Named moves (each a turn or a mirror), then the moves between two rows, first move first; the first pair answered
mim:
[-11  -7 -23 -14  22   2   0  15  -1   1 -15   9  17]  ->  [ -2  -3  -5  -2  28 -11   2  20   1  12 -21   6  15]
[-30  19 -60 -18 -37  17 -11 -22  12 -22  14  21 -11]  ->  [ 19  40  17  48   1 -46   4  -1  20  25 -13  17 -23]
[-13 -20 -18 -22  17   0 -10  10  -4   5 -12 -14  32]  ->  [ -1 -13   2  -5  27 -16  -7  15  -1  16 -19 -14  29]
Tesu:
[-13 -36  31 -10   5  -8  12  18  20 -16   0   4   1]  ->  [  9 -22  11   5  28 -33   1   0  13 -10  -5 -22  17]
[ 16 -21  13 -20  19  13   6  23   3  26   0  -8   9]  ->  [ 19 -19  10 -16  24   8   4  22   2  27  -2 -12  14]
[-27  -6 -30 -19  -3   4 -16 -17  -5 -16  -4 -14  16]  ->  [-34 -10 -24 -24 -10  12 -15 -13  -2 -18  -4  -7  11]
[-25 -11   8  -8  13   2  13  -4   9   3 -12   0  38]  ->  [-23 -10   8  -8  14  -2  14  -4   9   3 -11  -2  40]
sug:
[ -2 -21  28  -3   5  -4  15  14 -18  13   9   9   2]  ->  [ 16  -4   3  10  14 -21   8  -8 -23  13  10 -13   8]
[ 37  30   6  36 -20 -13   4 -17  15  11  10   0 -28]  ->  [ 15  13  31  24 -31   6  12   6  22   9   9  24 -37]
[-25 -47  16 -33  41 -10   5  16  -9 -10 -33 -19  38]  ->  [-12 -34  -1 -24  51 -23  -1   1 -13 -10 -31 -33  45]
[ 43  10 -11  -4  32 -49  18  12  15  39 -21 -39  44]  ->  [  2 -24  40 -33   5 -13  35  55  25  38 -24  11  27]
kelat:
[ -6   6 -48 -26  -9  21 -12 -28  -7 -23   0 -18  12]  ->  [  2  19 -21 -10 -37  35   4 -19   6 -26  13  11 -28]
[ 17  12 -17  30 -12  -8  12 -32   2  10  -8 -11 -24]  ->  [ 18  11 -11  34  -4 -14  12 -32   2  14 -14 -13 -22]
[-10   1   3  11 -57  41 -14  20  21 -12  35  24 -26]  ->  [  7  -2  54  36 -30   9  -8  40  22  15  12  24 -24]
[ 15  34 -16   3 -40  26  45  -3   9 -28  60  16 -21]  ->  [ 29  36  42  28 -17  -4  53  20  13  -3  36  19 -25]
Then:
Between the rows of a pair lie two moves.
[-10   4 -58 -31 -10  10 -29 -37 -29 -26  27 -28  23]  ->  [-24  -1 -50 -42 -26  29 -22 -30 -24 -32  33 -12  11]
Tesu sug
[-22 -37  -6 -34 -14  32   1  13  -3 -20  -5  20  13]  ->  [ 11   2 -49  -5 -28  24   0 -22   1 -31  18   4  -8]
sug kelat
[ -1 -21 -15 -17 -11  16  -4 -11  -1 -23   7 -12   9]  ->  [ 18 -17   2   3  13 -14  -6  -9  -4  -5  -8 -26  21]
mim kelat
[ 37   2  28  25  32 -29  10   1 -19  13 -14 -30   5]  ->  [-17 -26 -24 -41  -8  35   5  -1 -23 -24  10 -10  11]
mim sug
[-25 -19  -9 -31 -25  38  -4   0  -8 -22  12  13  -5]  ->  [ 25   3  48  28  13 -24   3   8  -5  17 -13  -1 -10]
mim Tesu
[-34 -12 -20 -34 -31  48  -2   0  -1 -23  12  24  -2]  ->  [-20   4 -43 -22 -32  43  -7 -19  -4 -29  18  11  -3]
sug Tesu
[ -2  14  14   1  54 -60   2  -8   6  19 -54 -23  39]  ->  [ 15  35 -23  11  44 -59  -3 -37   5   6 -39 -35  29]
Tesu sug
[ -7  23  11  -1  43  -8 -11  -3 -10  23 -14  -3   3]  ->  [  0  32  -2   2  39  -8 -11 -15 -10  17  -8  -8   0]
Tesu sug
[ 37  44  14  62  23 -38 -17  -9 -11  20 -13 -21  -4]  ->  [  2  26 -64  10  14  -4 -37 -34 -24 -14   5 -39  28]
kelat mim
[-33 -30 -14 -39   0  26  -1  18 -13 -22   0  12  21]  ->  [ 24   7   0  23  39 -38  -3   1 -16   7 -17 -25  24]
sug mim
[-27 -43 -45 -66  -6  38   3  21 -12   5  14  11  28]  ->  [-25 -48 -36 -64   5  29   2  29 -14  11   7   7  37]
Tesu sug
[ 12  -9   6  32   8   4   1 -21  -3  23  -1   4 -11]  ->  [ -3 -16 -22   6   6  16  -7 -30  -7   8   5  -3   5]
kelat mim
[ -5  -9  28   2  -6  14  10  11   7  14   2  29 -10]  ->  [ -9 -20  11 -11  24  -5  -6   5  -4  20 -11   5  28]
kelat kelat
[ -3   5  -2   3   9  -1  -8  10 -18  -1   4  -3   4]  ->  [  2   9   2   6   8  -3  -8  12 -17   2   4  -3   0]
kelat mim
[-29 -28 -36 -33   9  17  -5  -1 -12  -9   8  -8  19]  ->  [ 12  -1  41  30  10 -17  18  23   4  21  -1  11 -27]
kelat mim
[ 11  -7  80  21  16 -21  49  42  20  28   7  25   6]  ->  [ 14   4 -63 -17  33 -19   6 -31  -7  -8  24 -44  64]
mim Tesu
[-45 -35 -16 -26 -36  49 -13  32   6 -24 -21  42  -5]  ->  [-32 -18 -48 -20 -49  53 -15  10   6 -34  -5  33 -17]
sug Tesu
[-14 -22  42 -13   6  -9  13  33   2  29  -7  19  -1]  ->  [-32 -29  18 -34  -8  12   8  28   2  15   4  24   1]
mim kelat
[  2 -26  13   9  25 -18  -4  24   7  13 -35   0  34]  ->  [-16 -21 -46 -18 -14  25  -7   0   6 -22  -3   6  22]
kelat kelat
[-42  -6  30 -13  -5   7 -23 -13   5 -12  -5  -4  18]  ->  [-40  -2  36 -10 -14  12 -19 -11   8 -12  -1   1   7]
kelat kelat
[-12 -26  44  26 -19   7  44  22 -13  -9   1  53 -14]  ->  [-42 -50  -8 -21  -7  22  27  11 -28 -25  -1  33  30]
kelat mim
[-13 -13 -10 -14 -33  21 -10   6   4   9   5  -4  33]  ->  [  6  -1  31  14 -29   2   4  18  10  26  -2   6  13]
kelat mim
[ 29   6 -13  28  18 -22  -5 -12  -6  12 -12 -18 -16]  ->  [ -8 -16  12   0 -20  21   8  14   3  -2  -2  24 -41]
Tesu mim
[ 26  28  22  44  -3 -24  25  -7  -3   8  31  11 -42]  ->  [ 28  14  34  40  30 -48  18  -2 -11  24   8  -4 -11]
Tesu kelat
[ 22  10  -3  33  -4 -24 -30  -6  19   8  29   6  -7]  ->  [-11 -12  -9   0 -27  13 -29   6  20  -6  37  26  -9]
mim sug
[ 14 -13 -27  -2  43 -63 -31 -31  39  45   1 -50  36]  ->  [-34 -46  62 -22 -10  -6   4  32  66  44   6  32 -17]
Tesu mim
[ -5  10  -8  12 -31  24   8 -10   5 -22  21  22 -45]  ->  [ 26  20  21  47   8 -25   5  -6   1   6  -3  -2 -29]
kelat Tesu
[ 10 -48  55  -2  17 -56 -16  30  -3  12  -5 -17  35]  ->  [-13 -64  18 -36  14 -35 -26  21 -10  -6   2 -24  55]
Tesu kelat
[  2  -9 -21  22 -21   6   7  -8  15 -36  -8 -12 -33]  ->  [  5 -13  11  32 -12  -3  14   7  18 -23 -20  -3 -38]
sug kelat
[-28 -23 -15 -35  26 -18  -6   4 -18   1 -20 -16  52]  ->  [ 12   7  41  23  26 -48  11  14  -5  25 -27  -5  13]
kelat mim
[ 14 -12  -4  40  13 -24   6 -12 -20  26   3 -36  31]  ->  [-37 -44  -4  -8 -22  27  11   7 -15   6  13  -2  25]
mim sug
[  2  10 -48 -50 -17  47  12 -24 -13 -36  20  12  29]  ->  [ 66  36  29  27  36 -34  21 -12 -11  13 -13  -6  20]
Tesu mim
[  4  10  25  -1 -13   6  13  21   4   6   4  23  -9]  ->  [ 22  16  15   5  17 -19   4  10  -3  14  -8  -5  15]
kelat sug
[-27   1  13  23  50 -31   0  29 -28 -58 -14  45  28]  ->  [-37   3 -25   5  28  -5  -6  14 -30 -78   5  45  22]
kelat kelat
[  2   6 -29  -3 -15  23  -1 -20   6 -20  17  -3  -8]  ->  [  4   2  20  10 -17  20  11   4  12  -6  10  19 -28]
sug kelat
[ 15  -7  30   9  12   5  10  19  20  27 -39 -10  33]  ->  [ 27   5  14  18  15  -5   5   7  15  26 -37 -23  35]
Tesu sug
[ 14   6  51  20  -5 -26  24  21  24  22 -10  22 -18]  ->  [ 30  15  -8  16  28 -51  -1 -15   8  18 -14 -27  24]
sug kelat
[ 19  32 -22  34   2  -4   2 -25  -9  -6   8  -6 -15]  ->  [-10   4  27  18 -14  19  17  11  -1  -3   3  34 -29]
kelat sug
[-19 -13 -18 -21   5  10  -4 -15 -14  -6 -12  21  35]  ->  [  9   6  33  21   5 -14  12   0  -4  14 -16  33   4]
kelat mim
[ 25  34 -14  24   9   0  12 -24  -5  17 -12 -14  -6]  ->  [  6  12  33  16   5   9  25   7   2  28 -22  14 -14]
Tesu kelat
[ 25   5 -12 -48  10 -15   2 -16   5 -30   2   5 -13]  ->  [ 35  11  11 -30   7 -23  10  -6   9 -21   2  12 -27]
kelat mim
[ -6 -27  60   0  12 -14   8  33  -4  25 -21  13  11]  ->  [ 12  -3 -37  -3  24 -23 -19 -25 -20   2  -4 -41  37]
sug kelat
[ 18  15 -36  -4   3   9  -1 -32   3 -13  10 -16   8]  ->  [  5   8  -3  -5 -25  31  15  -9  15 -14  17  18 -23]
kelat sug
[-32 -22  -3 -33  -9  18 -11   1  -4  -1  -7   6   4]  ->  [-28 -16 -15 -31 -16  21 -13  -6  -5  -7  -1   4  -2]
sug Tesu
[ 45  20  -1  63  23 -45  -8  -5  -2  26  -6 -35  12]  ->  [ 46  33 -26  64  -1 -29  -6 -19   2  10  11 -31  -9]
Tesu sug
[-26  -6  15 -12   8  32  10  -8 -12 -24  -6   5  18]  ->  [-23  -8  20 -11  17  27   6  -6 -14 -19  -9   1  25]
Tesu sug
[ 15 -21 -40 -29   5  21 -11 -30 -38   3  -5  -8  33]  ->  [ 34  -9 -34 -10  16   0  -9 -34 -41  10  -9 -19  32]
mim kelat
[ 35  49   4  40 -22  14  18 -18  20   4  23 -19 -62]  ->  [ -8  22 -57 -23 -30  51   1 -31  10 -24  32 -28 -26]
kelat mim
[ 30   7 -12  10  -1  11  18   2  17   5  16   9 -32]  ->  [ 31   9 -29   7   2   9  14  -5  14   3  19   2 -23]
mim Tesu
[  5  -6 -22  12 -20 -17  -2 -28  -2 -29 -32 -21  -6]  ->  [ -6 -19  25  11 -27 -11  11   0   5 -17 -42   7 -18]
sug mim
[ -6  33  29  31 -18 -19  19  25  34   0   2  12  -4]  ->  [-28  26 -37  -8 -33   9   5   3  28 -28  19   0  15]
Tesu mim
[-18 -41  -1 -44   3  34 -18  -5  13  12  24 -13  36]  ->  [-16 -35  -7 -43  -4  41 -17  -7  14   8  27 -11  29]
sug Tesu
[  3  -8  38  18  10 -18   2  14  -5   4 -16  10  -3]  ->  [-12 -17 -21 -14  13  -6 -14  -8 -18 -17  -8 -13  28]
kelat kelat
[  0 -12  65   8   1 -31  25  12   3   8   1  16  18]  ->  [  0 -13  10  -8  23 -40   5 -16 -11  -1  -1 -22  57]
Tesu kelat
[ 21  20  26  34   3 -15  14   9   6   7  -7   1 -20]  ->  [ -8  -7  39   2  -3   5  17  29   8   4 -10  19 -13]
kelat Tesu
[ 57  53 -18  48 -33  -6   3 -23   5  -2  30 -15 -50]  ->  [ 38  43  -4  34 -53  17  10  -8  11  -9  37   9 -66]
Tesu sug
[ 21   6  12   8  13 -27   8  -7   9  10 -13  -9  -5]  ->  [-10 -21  25 -22   2   0  12  14  10   3 -14  12  -2]
kelat sug
[ 22   1  39  39  23 -28   9   5   2  38 -19 -11  -1]  ->  [-16 -12 -56 -23  -5  24 -11 -25  -8  -9   8 -23  21]
mim Tesu
[-43 -26 -17 -43 -18  36  -3  18   7  -6   6  -2   5]  ->  [ 21   9  27  29  27 -36  -1  12   7  33 -19 -30   0]
mim sug
[-56  -9 -28  20 -42 -17   3   7   9  -2  -8   5   1]  ->  [-39  -6 -10  36 -16 -45   3  12   7  15 -24 -10  14]
mim kelat
[ 23  13  25  33 -30  -3  19   4  17  14  12  19 -52]  ->  [ 16  18 -42  12 -38  13   5 -30   6  -9  30  -4 -36]
mim sug
[ 16   8  25  23  14 -41   8  -9  -2   5 -12  -7  17]  ->  [-25 -26  32 -18  -4  -2  11  11  -2  -5 -12  19  23]
kelat sug
[ 13 -14 -14 -37  -8  21  16   1  22 -12  -9  10  42]  ->  [ 30  -7  29  -9   5  -3  24  15  26   7 -22  14  31]
mim Tesu
[-13  -9 -19 -25 -27  16  26  10 -24 -29 -15  -3  -6]  ->  [ 23  13 -21   8  -3 -24  21  -6 -27 -15 -23 -30   1]
kelat Tesu
[  7   0 -22   6 -47  27   9  -6  10 -17  30  34 -34]  ->  [ 38   1  34  44  10 -36   8  12   5  24 -11  12 -10]
mim kelat
[ 26  -3  55  24  36 -55  12  20 -14  -4 -21   1  -7]  ->  [  2 -29  35 -11  50 -49  -1  23 -24  -9 -28  -9  27]
Tesu kelat
[  9   9  47  27  -2  14  15  37  13  12   7  11 -31]  ->  [ -9  -3  41   7 -12  33  17  42  14   4  10  20 -28]
mim kelat
[ -8  -5  -6  -8 -18  41  16   9   8  -7  18  35  16]  ->  [ 29  15 -27  21  18  -5   3 -15  -1   6   8  -6  38]
Tesu mim
[-16  -9  27 -15   3   1  14  31  -4   5 -23 -11  26]  ->  [ -6  -1   1 -15  13  -9   4  14  -9   2 -21 -32  40]
mim Tesu
[ 42   8  -5  28  26 -30 -27 -10  -6  20 -29 -42   0]  ->  [ 10   9 -47  -8 -38  36 -22 -21   1 -21  12  -9 -35]
mim kelat
[-36 -14  16  -5  -8  27   4   3   2  -3  -4 -15   8]  ->  [-32 -11  30   2  -8  22   9   5   3   1  -9 -10   3]
kelat kelat
[  1 -29 -19 -33 -32  12  19 -30  16   9 -12  54  -9]  ->  [ 30  -4 -50 -12 -22  -9  11 -57  11   9  -6  27  -7]
Tesu kelat
[ -4   3 -51  -4  26  -8 -25 -23 -10 -10 -16 -50  54]  ->  [-41 -35  52 -17   7  18   4  47   7   8 -32  15  26]
mim sug
[-12  10   4   4  31  -1  10  15  16  14 -14  -6  17]  ->  [-24   2  -2  -8  26   9  10  18  15   9 -10  -3  19]
Tesu kelat
[-27  33  -4  28 -48   4   7  -3  31 -12   4   1 -48]  ->  [-15  43 -39  32 -32  -9  -6 -26  22 -15   3 -26 -30]
Tesu mim
[ 28  54 -14  26   2  -9 -23 -32  -3 -12  38 -22 -50]  ->  [ 30  52   5  31  -2  -9 -18 -22   2  -7  36 -10 -60]
mim kelat
[-13   7 -44 -19  -6   9  -9 -22  -1 -14  14 -13   6]  ->  [ 12  17 -19  10  23 -28  -9 -19  -2   9  -5 -27  13]
mim kelat
[ 58  75 -42  58 -29 -46 -42 -69 -15   1  48 -50  -2]  ->  [ 36  76 -42  45 -74  -1 -31 -64  -4 -21  72 -16 -37]
Tesu sug
[-17 -26   0 -15  10  31  -6   0   5  -7   3  -4  15]  ->  [  7  -8 -17   6  23   9 -13 -19   0  -3   1 -27  22]
kelat Tesu
[ 49  20  -2  17  64 -24  11 -26  28  25 -18  -9 -15]  ->  [-23 -24  -3 -49  19  53  20   2  34  -4  -3  43 -22]
sug mim
[-26 -10 -38 -62  -6  16  11   3   6 -23   2   1  12]  ->  [-10  11 -32 -38 -32  24  19  -3  18 -27  19  16 -27]
sug kelat
[ 44  45 -15  42 -17   5  -9  -1  45  -5  17  10 -31]  ->  [ 27  36 -23  22 -36  30  -9   3  46 -17  25  21 -35]
Tesu mim
[ 30  -4  -3  37   9 -21  15   0   2  -4 -24 -14 -10]  ->  [ -8 -25  -5   1 -26  23  21  12   9 -22 -10  16 -22]
Tesu mim
[-15 -13  64  -2   1  22  24  47   4  24 -11  22  -4]  ->  [  4  17 -64 -13   6  19 -11 -27 -15  -8  15 -41  28]
sug mim
[  4  42 -34 -11   6  34 -28  -6   8 -24  13  17 -15]  ->  [  6  37  18   4   4  30 -14  19  18  -8   4  41 -32]
sug kelat
[ 18   3  -3  16  45 -49 -21  -2  -3   9 -28 -30  26]  ->  [ 29  22 -32  24  28 -42 -23 -23  -3  -6 -12 -37  13]
Tesu sug
[ 60  46 -31  34 -10  -8   5 -48  23 -10  49 -12 -56]  ->  [ 29  28 -24   4 -42  31  12 -30  30 -25  60  20 -71]
mim Tesu
[-25 -18  -9 -20  -3  22  -9   3  -7 -18   4  11  17]  ->  [ -3 -15   6   0  27 -14 -11   4  -9   1 -14  -7  31]
mim kelat
[-60 -61  31 -56 -12  43  11  38   5  -6 -11  32  17]  ->  [-31 -50  82 -20   6  10  20  53  10  19 -28  32   7]
kelat mim
[-24  22  30   3  24  -6  -5 -18  29  35 -14  -4   1]  ->  [-46  12   5 -23   6  22  -7 -22  30  16  -3   5   0]
Tesu mim
[  7  43 -52  13 -31   9  -9 -33  22 -28  23  10 -25]  ->  [ 27  52  -7  42 -24 -11   0 -18  27  -9  14  20 -41]
kelat Tesu
[-23 -27 -22 -42  -8   3  13 -37 -16   0  16 -19  32]  ->  [ -2  -2 -33 -21 -30   8  19 -52 -12  -8  34 -17   3]
kelat sug
[-19  38 -36 -17 -48  30  11 -32  28 -28  51  18 -22]  ->  [ 27  66   3  39 -23 -18  17 -31  33   0  37   7 -36]
kelat sug
[-41 -33 -11 -12 -26  13  10  23  -2 -15   8  21 -19]  ->  [-14 -33  19  14  24 -38   6  31  -9  15 -23  -2   7]
mim kelat
[ 40  38  37  58  11 -21 -27 -10   5  37  10 -53 -37]  ->  [ -1 -12  77  21  40 -19 -29  26  -4  52 -20 -44   2]
sug kelat
[-39 -27  51 -39  -8  18   4  46   6  -4   9  27   6]  ->  [ 20   6  17   4  51 -53 -15   7 -10  17  -8 -41  40]
mim Tesu
[ -2 -25  69  14   3  -1  38   5  -2  43  12  27 -47]  ->  [ 23 -16 -10   9  54 -42   3 -43 -27  42   4 -46  16]
Tesu kelat
[ 43   6   6 -13  13 -17 -23   5  21  11  34  -2   2]  ->  [ 31  -8  25 -19  11 -11 -18  18  23  14  31  10   3]
Tesu kelat
[ 22   0  21  12  -5   8  27   2  18 -22  36   2 -54]  ->  [ 27   8 -12  10  -3   7  17 -17  15 -30  40 -15 -46]
mim sug
[ -6 -15  -1 -31  36 -23  -9  19   1  22 -23  -9  45]  ->  [-29 -25  -9 -52   8  11  -5  25   4   6  -9  14  31]
Tesu kelat
[ 20 -14  32  20  29   0  12  18  12  10 -22   2  16]  ->  [  5 -19 -32 -12  20  20  -6 -10   4 -15  -8 -16  39]
mim Tesu
[ -4  14 -26   7   4   0  14  -4   5 -24  27 -38  23]  ->  [-9  1 39 15  3 -2 32 32 16 -7 14 -9  6]
sug mim
[-49  -9 -19 -57 -39  77 -20   1  -1 -12  26  26  -5]  ->  [  5  43 -64  -9 -35  45 -27 -47  -4 -13  45  -8 -20]
Tesu kelat
[ 33  28  38  18 -26   8 -15  13  14  12  15  -4 -20]  ->  [ 23  10  55  10  -6  -4 -16  26  10  25  -4  -9  -2]
kelat sug
[-17  -8  81  12   7 -28  23  42   4 -13 -10  60 -36]  ->  [-15  17 -84 -22   3  -7 -17 -44 -20 -63  27  -5   3]
sug mim
[ -8 -10  38  -2  -8   3  10  31  13  21  -6  24  12]  ->  [-12  -6 -35 -27  -4  12 -10  -2   0  -2   4  -8  40]
Tesu mim
[ -2  -5  65  41 -42   8  32  21  16  -4 -12  45 -35]  ->  [  6  17 -70  19 -43  19  -2 -52  -4 -44  16 -14  -2]
sug mim
[-11  -3  49  15   5 -28  11  20  -7  30 -22   0   0]  ->  [ -8   3 -13   0  20 -34 -11 -16 -21  16 -16 -39  33]
sug kelat
[-19 -19 -24 -35 -18  25  -9 -18  12 -21  23   4 -10]  ->  [  7  -4  38   8 -17   3   8   5  24   1  13  23 -42]
kelat mim
[-18  -5  59   9 -33  18  22  35  20   9   4  48 -42]  ->  [ 31  27 -44  23  29 -43 -19 -36  -9   8  -3 -48  25]
Tesu kelat
[ 42  23 -20  34  24 -48 -15 -19 -11  20 -12 -22   8]  ->  [  9  25 -58   1 -38  18 -10 -28   0 -19  30   9 -29]
mim kelat
[  5 -13   0   5  51 -43  -5  -4 -26  20 -55 -25  60]  ->  [-34 -10 -69 -42 -24  41  -2 -27 -19 -35  -2   8  23]
mim kelat
[ 22 -37  -1  14  21 -27  11  28   1  12  19  -4 -10]  ->  [ 13 -47  -8   2  27 -22   7  31  -2  12  16  -5   1]
Tesu kelat
[ 18  13 -32  32  18 -30  12 -21  -9  12   0 -13  10]  ->  [ 16  19 -45  30  -2 -14  12 -26  -6   3  13  -6  -5]
Tesu sug
[ 41 -30  -7 -18 -40  38  35 -21   0 -27  -5  15  23]  ->  [ 36 -38   8 -22 -34  35  37 -10   0 -23 -12  19  25]
Tesu sug
[-30 -18 -38  -9  26  16  16 -18  11  -7  31  -5   4]  ->  [-20 -17  25  19  31   2  33  11  23  17  18  17 -19]
mim Tesu
[-72 -65  44 -65 -19  47  14  62  -1  -4 -11  50   6]  ->  [-67 -73  58 -61  10  26  10  68  -6  13 -29  37  26]
kelat kelat
[-16 -25  14 -39  -6  25   1  10  -2 -11  -5   8 -13]  ->  [ 29   9 -10   1  23 -19 -10 -20 -10  -3 -10 -33  -1]
sug mim
[-23 -26 -22 -17  13   3  13  19  -9  -3   6  -8  32]  ->  [-21 -13 -38 -14 -10  18  18  10  -5 -15  23   0  12]
sug kelat
[-11  -1  18  -6 -12   9  11  17   1  -5   1  10 -18]  ->  [ -5   8   4  -3 -18  11  10   8   1 -10   7   8 -23]
sug Tesu
[ -5 -19 -81   4  -5  28 -10 -14 -17 -35  32 -13  31]  ->  [ 36  15  19  81 -12  -5  22  16   5   0  23  19 -33]
kelat mim
[-40 -21   3  14  -4  55   3  71  18  21  20  37  22]  ->  [-36 -28  11  13  24  34  -4  73  12  32   3  19  49]
kelat kelat
[ -8 -16 -17  -7  35 -19 -14  -5 -17   9 -11 -20  35]  ->  [ 18   6  15  29  33 -36  -4  -2  -8  22 -11 -14   7]
kelat mim
[  7  10 -43 -12 -23   5  -7 -38 -17 -42  18   3  11]  ->  [ 11   6  48  14 -30  -2  20   8   0 -17   5  43 -26]
mim Tesu
[ 10   1  22  -4  10 -13   3  11  -4  24 -15  -8 -10]  ->  [ 16   6  10   0  12 -17  -1   3  -7  23 -14 -15  -7]
Tesu sug
